In the data rows, the value 128 means zero.
Here are some points, one per row:
[59, 96, 122, 212, 152, 161, 80, 162, 156, 139, 181, 181, 103, 82, 159, 146, 200, 110, 109, 127, 173, 50, 177, 97]
[160, 122, 132, 131, 175, 108, 170, 130, 133, 117, 147, 52, 57, 93, 165, 153, 164, 115, 68, 76, 142, 122, 20, 105]
[159, 152, 156, 131, 140, 156, 93, 146, 92, 115, 131, 112, 146, 227, 106, 86, 142, 186, 134, 172, 147, 179, 115, 62]
[22, 180, 118, 164, 231, 155, 119, 158, 143, 55, 176, 135, 125, 80, 158, 168, 152, 154, 206, 95, 94, 142, 63, 93]
[72, 132, 146, 146, 106, 103, 102, 143, 72, 190, 75, 53, 124, 176, 143, 155, 96, 145, 183, 190, 119, 136, 88, 102]
[168, 150, 126, 158, 90, 132, 134, 163, 167, 162, 102, 157, 124, 145, 83, 116, 86, 76, 81, 195, 84, 144, 163, 79]
[81, 114, 142, 122, 33, 160, 66, 143, 245, 199, 94, 165, 150, 103, 80, 59, 28, 157, 188, 66, 64, 153, 118, 162]
[60, 109, 94, 85, 51, 96, 114, 89, 164, 182, 139, 152, 124, 107, 167, 141, 109, 158, 87, 57, 178, 95, 103, 233]
[137, 136, 66, 128, 87, 142, 58, 121, 94, 92, 125, 125, 130, 157, 104, 129, 117, 142, 122, 124, 120, 142, 119, 98]
[140, 147, 138, 132, 118, 165, 78, 126, 154, 136, 136, 72, 147, 150, 108, 98, 119, 140, 78, 139, 132, 125, 126, 95]
[81, 108, 76, 189, 87, 110, 69, 155, 160, 158, 129, 129, 155, 85, 203, 115, 227, 76, 144, 44, 87, 36, 148, 188]
[68, 159, 77, 125, 161, 97, 109, 88, 115, 118, 126, 192, 76, 138, 111, 148, 101, 108, 41, 98, 169, 112, 143, 157]
[95, 115, 95, 125, 137, 148, 144, 93, 134, 134, 153, 103, 186, 142, 81, 114, 105, 125, 96, 193, 156, 128, 86, 168]
[93, 109, 135, 169, 141, 120, 168, 135, 103, 153, 165, 150, 149, 173, 120, 152, 106, 148, 125, 233, 112, 146, 95, 117]
[83, 92, 25, 105, 100, 102, 147, 114, 103, 180, 120, 136, 112, 98, 94, 206, 145, 136, 122, 87, 71, 50, 137, 124]
[116, 129, 184, 129, 100, 131, 217, 105, 138, 126, 127, 46, 125, 83, 137, 145, 113, 96, 134, 129, 184, 85, 205, 122]
[130, 144, 140, 97, 104, 55, 182, 75, 147, 69, 131, 169, 107, 109, 101, 83, 119, 89, 123, 129, 130, 103, 132, 111]
[128, 87, 62, 243, 78, 108, 136, 53, 128, 216, 107, 177, 112, 160, 97, 83, 122, 71, 71, 173, 115, 192, 163, 57]
[38, 130, 116, 169, 195, 168, 85, 209, 129, 173, 97, 215, 93, 73, 123, 82, 146, 103, 206, 85, 114, 72, 173, 138]
[157, 147, 91, 125, 152, 88, 96, 149, 100, 140, 174, 177, 178, 113, 135, 187, 131, 150, 78, 125, 104, 139, 168, 153]
[157, 71, 143, 130, 104, 88, 106, 81, 159, 135, 151, 120, 151, 158, 192, 212, 161, 128, 64, 85, 157, 107, 102, 138]
[172, 79, 146, 117, 109, 129, 152, 164, 102, 112, 146, 124, 42, 74, 136, 194, 173, 101, 83, 105, 133, 144, 76, 70]
[107, 120, 162, 126, 151, 126, 226, 179, 90, 108, 144, 119, 129, 140, 187, 188, 127, 145, 89, 70, 109, 183, 78, 98]
[135, 139, 122, 115, 105, 133, 255, 131, 171, 78, 147, 196, 142, 162, 104, 53, 169, 157, 172, 132, 99, 92, 94, 103]
[166, 110, 141, 126, 170, 135, 139, 156, 114, 158, 53, 168, 157, 102, 145, 170, 120, 167, 108, 111, 103, 117, 112, 119]
[129, 114, 87, 120, 75, 121, 99, 88, 140, 154, 126, 74, 132, 99, 163, 122, 107, 191, 102, 66, 213, 107, 126, 219]
[120, 79, 82, 109, 125, 169, 118, 71, 89, 147, 98, 111, 122, 145, 102, 118, 76, 153, 127, 109, 93, 42, 99, 165]
[114, 155, 174, 109, 77, 137, 150, 102, 120, 112, 118, 113, 147, 93, 112, 77, 131, 149, 112, 132, 106, 109, 84, 54]
[126, 122, 149, 92, 113, 90, 169, 111, 159, 83, 119, 138, 51, 107, 140, 65, 143, 104, 122, 94, 184, 125, 154, 138]
[117, 108, 158, 114, 142, 96, 202, 102, 144, 76, 110, 169, 110, 113, 111, 104, 149, 140, 136, 146, 164, 130, 191, 164]
[130, 107, 198, 157, 103, 105, 172, 129, 136, 101, 108, 132, 94, 145, 107, 175, 132, 152, 115, 190, 195, 74, 163, 157]
[143, 89, 179, 127, 94, 66, 85, 132, 233, 103, 130, 137, 158, 110, 0, 79, 151, 198, 214, 205, 154, 119, 150, 116]
[115, 179, 112, 133, 166, 117, 163, 155, 92, 103, 129, 76, 138, 165, 148, 135, 135, 103, 123, 54, 113, 165, 58, 86]
[127, 190, 196, 117, 223, 158, 54, 65, 83, 221, 141, 180, 141, 191, 221, 158, 115, 102, 60, 54, 174, 79, 177, 172]
[167, 123, 171, 112, 73, 112, 124, 166, 154, 120, 134, 157, 173, 144, 150, 84, 162, 132, 121, 168, 159, 103, 120, 73]
[160, 84, 88, 38, 152, 185, 102, 173, 103, 148, 112, 154, 153, 105, 141, 75, 93, 83, 146, 161, 124, 95, 120, 203]
[177, 163, 255, 163, 145, 122, 194, 33, 52, 85, 79, 115, 110, 151, 107, 144, 126, 88, 146, 123, 252, 38, 215, 190]
[180, 153, 187, 131, 140, 87, 163, 86, 186, 80, 75, 165, 134, 171, 90, 146, 147, 100, 170, 112, 187, 192, 150, 187]
[209, 196, 188, 30, 128, 71, 114, 174, 133, 101, 166, 116, 181, 216, 56, 65, 147, 116, 214, 193, 66, 104, 58, 79]
[121, 127, 117, 168, 157, 179, 101, 144, 145, 77, 123, 91, 115, 179, 132, 135, 103, 167, 140, 145, 99, 197, 125, 84]
[111, 242, 128, 230, 130, 120, 87, 121, 131, 109, 135, 113, 148, 108, 54, 87, 245, 120, 207, 194, 56, 80, 119, 58]
[81, 96, 75, 137, 102, 141, 152, 38, 97, 218, 93, 151, 94, 158, 164, 83, 160, 115, 130, 82, 47, 244, 130, 106]
[145, 88, 140, 140, 184, 90, 135, 141, 110, 140, 106, 120, 122, 154, 132, 126, 111, 133, 54, 59, 118, 121, 134, 120]
[87, 126, 210, 209, 115, 189, 131, 99, 160, 82, 156, 119, 150, 46, 76, 122, 209, 99, 180, 162, 224, 92, 186, 171]
[126, 142, 99, 73, 98, 148, 111, 140, 48, 85, 111, 146, 143, 139, 116, 112, 136, 147, 116, 127, 71, 154, 131, 51]
[144, 125, 97, 129, 49, 150, 112, 100, 102, 87, 148, 74, 96, 130, 125, 112, 63, 187, 106, 78, 38, 122, 157, 225]
[122, 76, 76, 154, 108, 135, 79, 132, 98, 136, 103, 114, 209, 127, 104, 106, 100, 140, 126, 78, 135, 56, 130, 124]
[168, 106, 205, 89, 182, 87, 144, 201, 146, 102, 223, 87, 91, 196, 67, 71, 90, 59, 197, 205, 92, 86, 147, 139]
[134, 143, 105, 179, 175, 98, 168, 93, 146, 106, 81, 119, 160, 83, 178, 130, 85, 115, 91, 167, 158, 133, 167, 173]
[158, 124, 154, 100, 111, 88, 152, 133, 106, 172, 160, 180, 101, 86, 116, 120, 103, 115, 174, 139, 151, 146, 126, 122]
[161, 96, 135, 127, 197, 114, 77, 140, 117, 151, 150, 196, 105, 133, 151, 105, 116, 130, 155, 94, 91, 170, 98, 132]
[168, 119, 61, 87, 112, 200, 65, 123, 148, 133, 51, 116, 116, 172, 238, 183, 131, 158, 114, 135, 192, 0, 162, 255]
[159, 172, 119, 134, 145, 136, 108, 132, 121, 132, 133, 161, 97, 109, 196, 137, 67, 122, 54, 118, 119, 113, 117, 164]
[158, 140, 159, 106, 198, 152, 184, 172, 141, 111, 84, 95, 131, 142, 127, 169, 176, 102, 30, 82, 133, 165, 69, 140]
[209, 108, 144, 152, 103, 73, 158, 108, 99, 100, 155, 118, 125, 100, 140, 118, 92, 85, 187, 130, 194, 137, 159, 110]
[154, 137, 109, 147, 170, 171, 104, 136, 106, 116, 81, 143, 151, 113, 167, 134, 104, 163, 128, 178, 101, 149, 122, 75]
[166, 114, 125, 119, 87, 126, 176, 148, 105, 149, 136, 150, 139, 112, 176, 114, 138, 135, 151, 213, 114, 168, 140, 116]
[32, 151, 173, 94, 135, 165, 20, 163, 233, 98, 107, 82, 160, 105, 78, 248, 61, 125, 168, 49, 94, 245, 41, 10]
[164, 139, 38, 112, 170, 112, 123, 76, 160, 147, 106, 180, 115, 78, 198, 162, 155, 191, 125, 83, 136, 130, 163, 183]
[169, 165, 139, 36, 189, 86, 174, 170, 157, 104, 187, 98, 116, 180, 66, 57, 141, 109, 198, 216, 135, 83, 154, 144]
[109, 65, 111, 126, 134, 99, 119, 147, 113, 176, 139, 161, 127, 157, 235, 138, 87, 151, 125, 94, 146, 123, 120, 102]
[69, 110, 84, 134, 107, 197, 107, 195, 77, 113, 193, 126, 96, 155, 84, 122, 99, 194, 106, 133, 130, 193, 178, 115]
[127, 166, 91, 100, 122, 191, 135, 92, 90, 151, 175, 88, 128, 126, 84, 141, 139, 173, 133, 96, 71, 154, 100, 99]
[150, 113, 134, 136, 148, 116, 142, 137, 108, 182, 179, 71, 180, 108, 115, 97, 90, 120, 102, 160, 121, 171, 192, 137]
[111, 86, 98, 114, 128, 138, 185, 147, 120, 122, 98, 144, 157, 132, 84, 96, 129, 154, 97, 58, 110, 162, 154, 158]
[131, 70, 174, 153, 128, 74, 102, 110, 83, 80, 108, 106, 96, 104, 138, 102, 106, 141, 164, 153, 93, 120, 136, 115]
[206, 80, 128, 165, 130, 154, 83, 113, 142, 95, 114, 143, 215, 121, 210, 164, 115, 87, 90, 106, 121, 143, 96, 136]
[145, 160, 130, 104, 135, 89, 119, 146, 154, 111, 95, 151, 44, 78, 174, 143, 117, 125, 26, 161, 140, 88, 106, 149]
[116, 102, 63, 69, 100, 148, 106, 94, 103, 131, 176, 128, 172, 107, 85, 137, 99, 133, 101, 108, 150, 169, 154, 104]
[170, 111, 166, 102, 115, 130, 154, 235, 194, 148, 107, 193, 58, 64, 91, 238, 136, 128, 143, 28, 136, 119, 0, 116]
[164, 224, 235, 113, 102, 215, 191, 44, 80, 161, 146, 194, 99, 121, 118, 135, 136, 67, 139, 93, 255, 45, 149, 116]
[147, 56, 164, 210, 109, 176, 148, 0, 138, 221, 67, 117, 91, 144, 148, 120, 175, 115, 70, 165, 74, 190, 139, 163]
[90, 147, 130, 96, 150, 161, 195, 139, 147, 46, 178, 49, 103, 144, 197, 119, 101, 111, 93, 95, 72, 165, 92, 92]
[124, 232, 195, 93, 81, 149, 127, 110, 24, 114, 129, 114, 144, 206, 139, 85, 137, 78, 228, 228, 127, 206, 115, 110]
[117, 162, 87, 90, 171, 109, 143, 167, 140, 135, 143, 55, 116, 104, 154, 222, 161, 166, 136, 144, 136, 222, 111, 107]
[131, 115, 33, 128, 102, 101, 124, 142, 103, 137, 114, 130, 97, 117, 135, 161, 118, 92, 145, 121, 83, 114, 159, 103]
[132, 117, 127, 59, 81, 163, 57, 143, 147, 131, 184, 38, 60, 215, 78, 65, 101, 145, 162, 255, 29, 123, 41, 131]
[161, 83, 140, 40, 207, 164, 95, 185, 151, 192, 145, 158, 172, 142, 172, 102, 147, 94, 154, 120, 70, 149, 139, 202]
[173, 79, 19, 177, 126, 145, 139, 159, 118, 167, 114, 116, 103, 98, 88, 152, 107, 127, 171, 74, 158, 127, 178, 182]
Along one direction, these points spread out more than along any other. Take the direction at right angles to it along which they spread out most. Go by this last direction. How far along it is each point below, from 0 to 99? The average is 50, and the first point in the table lies past the average. One standard deviation of the points above along it is 16.
[87, 166, 85, 174, 110, 148, 27, 210, 100, 126, 121, 155, 110, 62, 61, 89, 236, 107, 152, 91, 91, 145, 163, 130] 39
[82, 139, 59, 196, 102, 153, 127, 138, 86, 150, 149, 104, 189, 150, 125, 137, 93, 176, 89, 112, 92, 105, 104, 207] 37
[115, 144, 111, 80, 92, 120, 77, 101, 106, 134, 90, 123, 150, 126, 123, 149, 135, 121, 70, 128, 64, 76, 180, 168] 49
[50, 166, 94, 211, 156, 154, 59, 203, 77, 85, 140, 105, 110, 71, 92, 156, 199, 96, 197, 135, 112, 194, 68, 120] 30
[112, 81, 225, 153, 70, 110, 150, 46, 255, 66, 75, 148, 124, 109, 37, 198, 91, 140, 206, 156, 195, 56, 196, 194] 88
[108, 144, 67, 132, 143, 156, 123, 127, 127, 89, 161, 168, 135, 177, 158, 157, 102, 101, 139, 128, 124, 159, 112, 144] 41
[112, 148, 169, 161, 141, 91, 154, 151, 109, 193, 74, 159, 133, 117, 115, 126, 104, 143, 90, 144, 186, 124, 173, 152] 65
[87, 115, 165, 123, 141, 80, 173, 154, 141, 134, 89, 107, 130, 119, 118, 59, 115, 83, 159, 167, 185, 153, 124, 150] 65
[140, 138, 88, 87, 164, 102, 122, 159, 136, 121, 109, 81, 107, 139, 143, 163, 143, 103, 145, 130, 148, 164, 87, 40] 35
[157, 188, 167, 142, 150, 114, 194, 52, 173, 92, 140, 103, 117, 101, 163, 100, 127, 151, 147, 120, 188, 80, 157, 133] 77
[142, 135, 164, 130, 105, 104, 149, 145, 118, 105, 175, 136, 159, 150, 83, 103, 185, 108, 120, 174, 125, 124, 176, 74] 63
[142, 107, 122, 104, 103, 102, 138, 96, 152, 152, 126, 140, 178, 129, 134, 149, 121, 139, 131, 188, 129, 183, 127, 125] 49
[91, 122, 108, 103, 185, 157, 92, 134, 106, 124, 181, 62, 143, 158, 140, 126, 115, 151, 110, 101, 130, 194, 96, 54] 25
[172, 158, 173, 127, 115, 85, 135, 139, 156, 90, 123, 114, 184, 122, 193, 93, 162, 170, 120, 124, 128, 110, 145, 65] 56
